In the rows, 128 means zero.
One turn sends every row of this set to another row. A few are shown first. Where does it send the rows asked after them?
mipun: [141 128 150 153 124  64 129 109 144  82 132 124 101 136 140 138 153 169
 127 129 153 138 151]
vovob: [118 154 134 146 180 120 139 105 118  92 132 117  71 123 143 142 109 153
 104 130 177 125 150]
givin: [138 114 149 125 164 135 136  75  97 120 127 119 102 140 156 105 128 152
 126 134 171 160 164]
mup: [142 143 147 153 158 172 121 103 136 101 129 119 119 103 125 152 144 159
 124 120 135 116 117]
guvon: [143 134 163 133 157 149 145 112 131 119  98 141 111 126 133 128 165 139
 136 122 188  85 144]
gomin: [147 123 134 137  77 122 133 147 127  98 119 115 121 133 148 145 146 148
 127 116 141 134 137]
povum: [129 134 143 145 171 107 126 117 129 121 107 114  50 118 137 153 140 139
 129 109 179 139 118]
kag: [149 125 146 145 137  52 127 118 127  89 119 120 107 140 150 132 160 164
 136 119 151 134 148]
vodi: [125 158 108 133 140 157 111 108  75 110  93 116 105 137 149 138 123 128
 133 113 146 140 149]
fitud: [130 161 140 169 174 113 113 124 120 110 125  99  76 108 153 150 123 157
 115 112 153 118 116]
Semu: [138 161 132 144 158 136 131 123  80 109  96 103 125 115 152 125 140 145
 138 104 155  92 110]
vosil: [144 130 135 129 220 111 122 119 111 103 118 114  85 129 155 144 147 148
 120 110 157 133 146]
vedon: [139 130 132 126 171 149 120 110  95 109  97  99 101 117 145 135 182 137
 146  94 166 137 111]
Rirur: [121 141 135 126 131 151 156  94 112 103 102 130  83 117 119 139 133 128
 135 125 185 116 122]
runap: [131 133 138 139 137 188 103 112 129 118 113 114  94 139 137 144 146 148
 126 112 155 161 150]
nol: [145 108 144 131 161 132 115  73  99 128 119 114  94 128 150 124 144 146
 140 122 150 178 136]
dez: [134 155 143 148 193  97 132 119 109 110 107 129  84 126 159 136 137 139
 119 123 179  89 152]
dumam: [142 117 145 134 133  67 141 113 131  67 138 127  92 139 154 137 154 155
 125 134 148 130 155]
Vol: [152 129 154 139 149 168 101 149 117 129 100 113 105 142 169 135 165 136
 138 102 145 114 139]
sef: [126 157 140 158 111 168 107 114 116 120 101 133  87 124 151 148 144 121
 131 126 156 105 144]
zenas: [150 137 166 160 144 128 121 108  95 121 135 114 109 118 190 112 129 145
 126 137 134  92 132]
vevaz: [145 125 117 126 114 119 123 115 110  85 115 135 140 140 153 141 176 141
 125 122 153 139 185]
nof: [142 122 140 109 152 160 133 128 106 127  88 135 102 162 144 127 134 131
 136 114 170 131 166]
penim: [144 135 139 152 139  61 124 110 124  75 134 116 114 134 149 135 148 172
 126 125 137 138 151]
Vur: [136 130 137 116 180 173 148 109 110  83 134 110 121 129 138 126 133 160
 116 121 156 125 143]
Gog: [149 126 161 148 195 121 123 121 153 117 125 133  76 120 137 158 142 151
 118 122 156 114 137]
dipa: [133 136 123 137  82 122 133 136 112  92 119 105 129 139 154 130 147 156
 121 114 163 144 157]
lida: [158 121 176 155 151 126 114 100 112 132 123 134 101 119 184 120 163 132
 138 136 146  93 141]
nipa: [156 109 124 123  98 118 127 134 124 102 111 128 128 135 135 155 155 142
 135 113 132 154 143]
gune: [160 113 124 125 111 116 121 128 119  93 111 140 134 133 151 156 179 131
 134 120 130 129 161]
mazis: [146 144 137 132 151 170 123 131 103 105 115 137 119 142 159 139 117 133
 121 130 127  94 161]
nis: [138 140 125 141  98 124 125 130 110  81 127 117 137 136 168 132 168 148
 116 123 157 123 176]
fop: [131 124 141 133 136 122 136  77  87 130 113 112  86 130 148 112 114 143
 138 128 168 163 133]
ratez: [153 125 172 164 131 136 117  96 123 128 135 131  93 108 167 133 133 138
 132 143 128 102 121]
vati: [146 116 146 140 137  72 127 120 131  69 143 109  94 135 159 139 162 163
 127 123 138 144 140]
Mavi: [137 129 139 145 123  59 130 113 119  71 130 113  86 131 160 137 162 152
 131 124 152 134 141]

vedon moves to mup
runap moves to sef
Where do these go?
vovob moves to dez
nol moves to ratez
dipa moves to nis
Mavi moves to penim

